In the data rows, zero lies at 4.5, halfway between 4 and 5.
Some points, one per row:
array([2., 4., 2., 8., 5., 2., 6., 2., 2., 3., 6., 7., 4.])
array([0., 4., 0., 9., 4., 3., 7., 0., 3., 7., 8., 2., 0.])
array([9., 6., 9., 0., 4., 6., 3., 9., 7., 5., 1., 5., 7.])
array([6., 3., 7., 0., 4., 6., 2., 6., 7., 4., 2., 6., 7.])
array([9., 5., 9., 0., 1., 6., 4., 9., 6., 3., 2., 6., 8.])
array([4., 5., 2., 7., 4., 3., 7., 3., 3., 8., 5., 4., 3.])
array([0., 5., 0., 9., 8., 6., 5., 1., 4., 5., 6., 3., 3.])
array([1., 3., 1., 9., 4., 3., 5., 2., 4., 6., 6., 3., 3.])
array([6., 5., 7., 2., 1., 3., 3., 7., 6., 5., 3., 6., 5.])
array([5., 4., 6., 4., 5., 6., 5., 5., 3., 3., 5., 6., 6.])
array([8., 4., 9., 0., 4., 6., 3., 7., 5., 3., 2., 4., 7.])
array([9., 4., 9., 0., 5., 6., 3., 7., 5., 3., 3., 6., 6.])
array([0., 6., 0., 9., 7., 4., 7., 1., 2., 6., 8., 6., 4.])
array([7., 5., 8., 0., 2., 5., 4., 7., 6., 4., 3., 5., 7.])
array([3., 6., 4., 7., 5., 4., 6., 4., 5., 6., 6., 4., 3.])
array([6., 7., 9., 0., 4., 6., 3., 9., 6., 4., 3., 6., 8.])
array([2., 6., 4., 7., 5., 5., 5., 3., 5., 6., 5., 4., 3.])
array([6., 5., 5., 2., 5., 5., 3., 5., 3., 2., 4., 6., 5.])
array([7., 3., 8., 2., 5., 5., 5., 4., 4., 5., 4., 4., 6.])
array([9., 2., 9., 0., 4., 5., 2., 7., 4., 0., 3., 5., 6.])
array([8., 5., 8., 0., 2., 4., 4., 7., 6., 5., 3., 4., 7.])
Here are 16 more points, each followed by its number:
array([8., 5., 7., 0., 3., 4., 4., 7., 6., 4., 3., 6., 7.]) 0
array([3., 6., 3., 6., 6., 4., 6., 4., 4., 6., 4., 5., 6.]) 1
array([2., 5., 3., 6., 5., 5., 5., 4., 6., 6., 5., 4., 4.]) 2
array([2., 6., 2., 9., 5., 5., 6., 4., 4., 7., 7., 2., 3.]) 3
array([9., 4., 9., 0., 2., 4., 2., 8., 6., 2., 1., 5., 8.]) 4
array([5., 4., 5., 3., 4., 2., 5., 4., 4., 5., 3., 5., 5.]) 5
array([6., 5., 5., 3., 3., 4., 4., 5., 7., 6., 4., 3., 4.]) 6
array([6., 6., 7., 1., 4., 6., 4., 6., 7., 5., 3., 5., 7.]) 7
array([8., 5., 9., 0., 5., 7., 2., 7., 7., 3., 2., 5., 7.]) 8
array([0., 5., 0., 9., 6., 3., 6., 0., 3., 6., 6., 4., 1.]) 9
array([2., 2., 1., 9., 5., 4., 6., 2., 2., 3., 7., 3., 2.]) 10
array([3., 5., 3., 7., 5., 3., 6., 3., 4., 5., 6., 4., 3.]) 11
array([7., 5., 6., 1., 5., 5., 4., 5., 5., 4., 4., 5., 6.]) 12
array([0., 6., 1., 9., 7., 4., 7., 1., 5., 7., 8., 3., 1.]) 13
array([9., 5., 9., 0., 1., 3., 3., 8., 7., 5., 3., 4., 6.]) 14
array([9., 4., 9., 0., 3., 5., 3., 7., 5., 1., 2., 7., 8.]) 15
Which three of these numbered points are nearest to each point below, ignoring the direction in which the first points spread most? Their numbers follow each, nearest first.
array([9., 4., 9., 0., 2., 5., 3., 8., 7., 5., 2., 4., 6.]) > 6 14 11
array([9., 4., 9., 0., 3., 6., 4., 8., 6., 3., 3., 5., 7.]) > 11 12 0
array([9., 5., 9., 0., 2., 4., 3., 9., 6., 3., 0., 6., 7.]) > 4 11 9
array([9., 5., 8., 0., 3., 4., 3., 8., 5., 3., 2., 5., 6.]) > 11 9 0
array([1., 6., 0., 9., 6., 4., 6., 2., 3., 5., 5., 5., 4.]) > 1 15 9
array([7., 4., 7., 1., 4., 5., 4., 6., 3., 2., 3., 6., 6.]) > 15 9 12
array([1., 5., 0., 9., 6., 3., 6., 0., 2., 6., 7., 5., 2.]) > 12 9 0
array([7., 4., 8., 0., 3., 5., 3., 8., 7., 4., 2., 5., 8.]) > 2 7 0
array([8., 5., 8., 0., 2., 4., 3., 7., 6., 5., 4., 4., 6.]) > 14 6 11
